In the rows, zero is written as 128.
Rows swapped in pairs by one turn or mirror: which row each one swaps with
The rows were stretched afterwards, more along some directions than others.
Z680: [142 137 126 132 145 140 117 153 110 142 121 120 116 141 111 132]
Z885: [142 113 122 142 133 140 107 141 105 150  99 124  93 147 118 150]
Z424: [127 107 132 122 118 121  99 151  90 151 125  83 117 144 128 116]
Z603: [140 113 130 126 104 147 126 142 122 140 129  94 103 106 121 146]
Z165: [128 126 104 165 126  93 107 160 125 158 127 145 134 148 127 140]
Z905: [125 117 115 120 107 133 120 139 108 145 100  87 125 111 129 153]
Z98: [119 130 108 128 120 130  94 152 100 164 102  95 122 153 125 141]
Z153: [128 132 131 109 118 134 126 142 125 120 143 102 142 120 121 129]
Z454: [151 112 123 155 121 142 126 147 118 122 139 122 101 109 141 146]
Z420: [136 131 134 118 130 139 136 139 108 115 119 113 117 121 142 145]
Z251: [138 102 123 128 117 129 132 160 100 142 133  92 125  92 131 141]
Z342: [144 116 139 147 128 140 146 148 107 122 145 114  97 123 136 135]
Z493: [155 138 140 127 123 166 116 138 108 116  72 105 116 118 117 136]
Z723: [120 113 113 150 136 112  88 160 103 153 116 114 133 141 123 124]
Z265: [146 120 114 139 138 118 122 150 113 137 133 146 111  97 126 160]
Z958: [142 101 130 157 131 126 114 141  87 168  73 129  96 140 149 144]
Z744: [120 132 105 161 132 109  99 162 119 163 104 125 140 156 113 136]
Z755: [146 130 135 169 122 127 124 141 117 145  88 136 116 132 115 137]
Z912: [128 109 124 146 127 134 128 159  96 142 137 136  96 118 129 154]
Z161: [132 117 106 169 132 111  95 168  96 163  94 123 121 146 111 135]
Z804: [139 119 113 146 140 120 118 161 118 158 129 133 110 148 128 130]
Z69: [145 117 127 128 132 131 105 145  84 152  92  79 117 132 127 147]
Z23: [121  99 119 125 109 117 105 147  77 156  98  93 123 103 147 139]
Z546: [125 126 109 146 130 120 111 142 115 133 115 129 124 118 127 159]
Z506: [135 127 132 114 108 143 129 126 112 134  98  80 123 139 128 133]
Z82: [134 126 104 156 144 112  85 156 115 157  89 129 142 139 108 139]
Z315: [145 122 111 143 120 128 102 169 113 138 119 138 115  98 128 153]
Z852: [150 135 133 130 103 146 124 122 130 109 104 102 124 104 119 140]
Z121: [134 108 108 152 140 101 102 175  98 154 151 119 121 112 131 159]
Z334: [150 120 131 143 137 130 144 133 115 127 103 137 109 117 134 142]
Z732: [142 130 107 146 144 107  93 150 123 152 105 140 119 161 131 145]
Z204: [132 121 130 145 138 117 127 152 106 128 138 144 122 126 121 139]
Z201: [130 101 128 145 119  97 111 151  89 144 126 123 120 111 140 135]
Z339: [130 110 114 150 128 112 108 152 116 136 144 138 126 124 143 142]
Z39: [133 113 117 118 124 122 102 151 101 159 123 109 112 145 122 139]
Z354: [135 138 118 148 102 122 104 156 113 154 112 114 130 136 123 125]
Z552: [159 120 128 157 114 141 114 134  93 151  70 113 101 140 145 136]
Z368: [120 112 116 116 113 132 117 161  88 149 120  90 132  92 132 144]
Z170: [124 100 114 118 103 138 120 163  84 147 129  75 108  97 128 146]
Z202: [149 125 139 122 123 150 144 145 100 124 122  90 110 103 117 145]
Z15: [137 136 114 146 126  97  99 144 119 156  94 142 146 149 122 132]
Z83: [139 119 131 133 117 133 107 126  92 149  73 104 122 150 145 128]
Z308: [156 109 119 156 124 116 113 140 105 159 100 125  91 142 139 144]
Z840: [148 121 103 162 138 103 100 173 115 167 131 138 115 134 111 150]
Z268: [138  98 132 148 141 140 126 145 117 131 133 127  96 119 137 149]
Z155: [147 116 114 165 138 107 104 161 106 167  90 124 134 143 117 129]

Z251 swaps with Z155
Z165 swaps with Z506
Z840 swaps with Z202
Z755 swaps with Z603

Rows swapped in pairs by one turn or mirror: which row each one swaps with
The rows were stretched afterwards, more along some directions than others.
Z175: [165 138  94 148 142  98 147 110 123 160 186 128  93 125 138 114 128 124]
Z735: [110 140 124 107 124 120 150 123 141  95 141 130 133 129 146 122 114 117]
Z300: [123 128 116 142 119 122 161 131 139 135 141 137 124 118 121 107 135 114]
Z406: [145 143 112 139 131 124 129 122 120 158 170 127 122 125 121 131 112 138]
Z171: [121 128 119 140 119 124 165 129 146 122 132 131 127 119 121 113 138 112]
Z830: [126 129 114 129 124 131 132 133 136 116 125 113 119 124 128 131 145 114]
Z297: [126 145 119 141 130 130 134 123 130 133 188 130 136 121 128  90 126 134]
Z338: [115 131 110 100 132 105 130 128 138 131 146 121 131 139 120 129 124 122]
Z409: [154 147 105 147 149 107 163 105 124 152 179 123  89 127 126 114 130 118]
Z168: [109 138 105  90 123 106 118 131 117 128 130 148 165 156 127 124 107 132]
Z946: [107 137 122 106 126 117 143 126 141 100 141 127 135 130 139 119 117 116]
Z230: [125 141 127 124 130 107 113 116 130 115 172 124 145 119 142  94 111 140]
Z293: [144 135 110 136 136 127 116 126 126 148 150 106 105 122 118 139 133 132]
Z968: [141 122 105 113 135 139 153 131 118 167 101 119 102 138 112 156 137 118]
Z388: [120 136 102  98 122 104 105 136 115 135 151 141 161 148 136 115 109 137]
Z164: [111 129 111 100 129 112 131 129 137 125 142 122 130 136 126 125 126 118]
Z689: [138 144 111 131 144 125 150 105 123 134 153 142 119 144 140 123 123 139]
Z924: [144 135  90 118 127  96 112 127 123 144 179 136 131 137 148 106 115 137]
Z173: [130 152 129 149 142 129 164 109 132 122 161 124 106 123 123 106 130 119]
Z254: [129 132 114 136 126 131 133 129 141 114 133 114 115 121 127 127 144 115]
Z751: [126 149 122 145 133 132 150 119 128 126 176 130 122 123 129  95 122 127]
Z725: [136 133 128 117 133 131 145 137 106 163 117 117 104 132 117 127 140 117]
Z797: [138 128 137 110 118 126 133 143 115 149 124  98 113 124 139 135 133 115]
Z389: [143 132  94 115 135  97 121 123 118 143 163 139 126 144 145 123 120 130]
Z729: [141 128 111 128 129 120 148 136 119 174 145 126 103 128 115 121 135 123]
Z961: [138 148 133 122 130 115 119 114 135 111 162 118 110 118 162 110 121 136]
Z33: [123 139 118 114 139 147 156 129 127 142 101 118  97 138 117 148 138 117]
Z959: [136 141 114 124 138 130 140 122 124 141 146 138 107 135 148 124 127 144]
Z232: [117 129 109 144 124 119 162 127 145 122 136 132 126 124 113 111 140 106]
Z146: [123 129 119 146 128 130 137 133 142 119 127 107 107 123 117 123 147 113]
Z44: [136 141 118 127 143 131 148 109 119 124 135 129 121 143 144 130 131 132]
Z742: [121 153 128 143 134 131 157 115 131 118 162 130 118 126 125  96 126 121]
Z855: [163 141 102 146 149 102 156 105 121 160 181 123  88 128 137 121 123 122]
Z818: [132 133 117 138 132 131 116 134 129 136 140 103 113 122 116 132 139 126]
Z559: [138 132 125 124 130 129 156 137 118 166 123 121  97 128 117 129 141 118]
Z904: [128 131 133 143 119 121 124 132 131 117 186 111 139 113 149  98 124 137]
Z207: [110 141 120  96 125 122 151 133 113 137  99 137 146 151 102 145 114 118]
Z679: [133 138 129 132 126 113 118 119 128 114 181 118 145 115 149  91 109 141]
Z53: [135 129 121 109 131 108 136 130 127 166 135 106 124 137 112 140 131 119]
Z210: [150 111  97 120 131 134 135 137 114 178 124 116 112 133 124 151 139 127]
Z509: [155 138 132 130 136 118 147 120 136 141 147 109  76 118 155 146 139 126]
Z668: [153 142 131 127 136 115 136 118 137 134 157 112  84 117 159 132 137 132]
Z286: [141 148 132 125 135 114 124 112 136 114 166 118 101 118 164 112 130 136]
Z697: [131 136 110 102 137  98 124 120 130 160 153 112 130 138 110 131 125 125]
Z752: [139 129 111 120 126 117 151 134 121 168 143 134 115 129 121 122 128 122]
Z88: [146 129  95 122 133 102 116 125 117 142 169 133 125 138 149 122 124 133]

Z210 swaps with Z44
Z173 swaps with Z752
Z300 swaps with Z409
Z406 swaps with Z207

Rows swapped in pairs by one turn or mirror: which row each one swaps with
The rows were stretched afterwards, more along some directions than others.
Z766: [129 217 131 140 128 123 118 205 120 131  97  68 118  95 104 125 133 148
 100 126]
Z980: [ 98 175 142 168  89 137 124 165 110 115 104  73 114 117 106 114 146 165
 158 116]
Z89: [136 178 151 130 103 150 139 179 104  80  77  63  86 141 104 118 132 156
 130  95]
Z837: [130 177 120 130 112 146 128 153 122 150 110  92 131 105 126 129 126 121
 133  91]
Z432: [126 166 140 130 110 137 140 168 111 123  88  78  97 129 123 134 128 145
 136 107]
Z394: [128 193 139 142 102 148 128 164  93 112 126  97 142 112 110 108 162 126
 122 114]
Z822: [164 172 152 101 127 142  94 166  93 101  99 103 141  93 107  94 151 128
  73 149]
Z213: [127 185 144 156 158 127 105 182 126 141  81  84 127  95 114 110 128 141
 104 139]
Z276: [123 199 134 176 106 129 129 172 120 133 125  84 115  89 118 110 134 149
 133 100]
Z768: [153 195 176 120 130 128 147 166 114 118 135 100 124  94 128 104 148 139
  96 111]
Z577: [139 188 160 121 115 120 141 177 120  96 141  96 135 113 125 108 144 143
 128 125]
Z952: [135 197 174 149 117 157 117 180 104  91 124  91 114 111 105 111 151 157
 111 107]
Z317: [134 190 150 141 110 143 120 157 133 108 107 101 126 106 130 121 139 126
 114 126]
Z974: [132 198 173 152 171 121 130 184 128 133 103  84  99 117 112 116 129 175
  97 120]
Z756: [138 187 143 147 135 135 119 201  99 111  69  43 117 110  99 105 134 153
 109 115]
Z341: [122 164 148 117 122 137 142 170  99 123  82  82 115 126 115 128 142 137
 125 114]
Z884: [129 180 133 148 143 130  96 170 115 144 127 112 145  58 135 109 139 119
  97 133]
Z231: [123 181 147 142 129 144 128 157  94 120 100  86 104 129 123 123 148 140
 115 118]
Z386: [135 163 130 158  79 125 137 150 106 118 102  93 119 114 126 117 140 134
 147 110]
Z720: [156 193 162 112 160 153 109 172 138 134 131 120 139  82 127 111 138 109
  97 136]
Z902: [129 184 177 155 116 138 116 159 108 119 123  95 115  84 121  98 126 170
 120 118]
Z387: [105 181 142 146 117 143 113 179  98 116 109  66 106 119 120 119 135 174
 142 111]
Z151: [145 184 154 136 144 152 131 160  93 117  87  62 100 135 119 117 125 163
 119 103]
Z693: [153 169 160 130 150 164 118 152  96 115 109  91 117 106 116 107 133 136
 113 102]
Z813: [140 191 152 156 141 127 120 175  90 107 114  87  96  92 108 104 140 160
  95 127]
Z793: [106 182 155 160 122 132 127 169 136 153 121 120 110 105 107 122 143 155
 131 112]
Z512: [114 167 155 177 118 122 101 154 115 130 126  93 108  70 129 106 135 161
 127 141]
Z669: [131 156 148 124 141 124 114 190 101 119 110  57 127  88 132  90 123 158
 116 129]
Z245: [120 152 148 150 148 113  98 189 129 139  83  87 109 106  89 119 134 151
 111 136]
Z393: [157 168 136 117 121 162 103 152 108 129 108  81 131  98 153 109 149 135
 133 134]
Z415: [139 190 154 147 114 150 111 188 114 123  92  74 130  94 110 106 126 143
 119 116]
Z425: [132 183 128 149 150 157  92 190 107 150 105  61 143  79 127 103 134 128
 115 125]
Z447: [103 166 142 171 118  90 114 178 131 128 115  71  93 108  92 120 126 180
 122 120]
Z612: [161 182 146 117 131 130  94 175  94  98 104  84 136  90 115  87 158 120
  93 158]
Z58: [128 140 142 110 111 152 125 156  90 113  97  78 120 114 122 105 148 136
 130 119]
Z987: [151 186 132 141 144 127 133 166 133 129  95 107  97 104 134 121 114 125
  97 107]
Z841: [126 180 136 132 166 121 111 178 122 140 101  86 108  79 128 107 111 153
 105 131]
Z962: [126 214 156 144 145 141 101 179 127 133 125 105 121  96 108 122 134 129
  90 129]
Z702: [123 178 154 131 106 161 126 170  81  97 105  79 135 111 122 111 166 145
 133 116]
Z613: [135 193 139 139 162 108 112 172 117 129 115 122 123 102 122 120 129 134
  83 135]
Z927: [136 153 154 140 116 157 125 144  93  93  80  72 108 123 138 107 143 146
 124 119]
Z718: [131 196 130 154 120 115 115 159 129 139 124  96 113 101 107 127 114 142
 110 109]
Z187: [135 166 140 137 100 105 125 165 120 116  82  72 124 116 120 126 134 145
 134 132]
Z336: [132 163 118 153 124 113 122 165 115 141  96  95 116  98 138 124 134 130
 104 113]
Z443: [141 208 152 110 125 167 101 192  99 126  99  58 143  89 132  90 152 141
 117 135]
Z944: [146 167 170 127 136 128 105 190 113 112 118  53 116  79 109  98 135 152
 104 125]
Z639: [130 188 154 114 129 130 136 179 106  88  93  77 107 128 103 116 139 159
 127 126]
Z991: [131 197 177 136 161 159  96 163 101 128 152  86 134  74 135  97 131 154
 119 123]
Z277: [127 193 166 151 139 134 111 168 135 138 153 131 118  70 112 117 128 130
 109 121]
Z139: [142 193 166 139 136 128 125 168 127 119 127 132 105  96 105 120 123 131
  89 119]
Z964: [124 177 136 113 121 114 124 156  95 125 111  84 145 110 127 120 144 131
 117 127]
Z462: [125 198 166 129 114 125 128 182 112 104  79  83 131 118 103 122 151 149
 107 144]

Z447 swaps with Z974
Z991 swaps with Z964
Z768 swaps with Z944
Z613 swaps with Z387
Z139 swaps with Z432

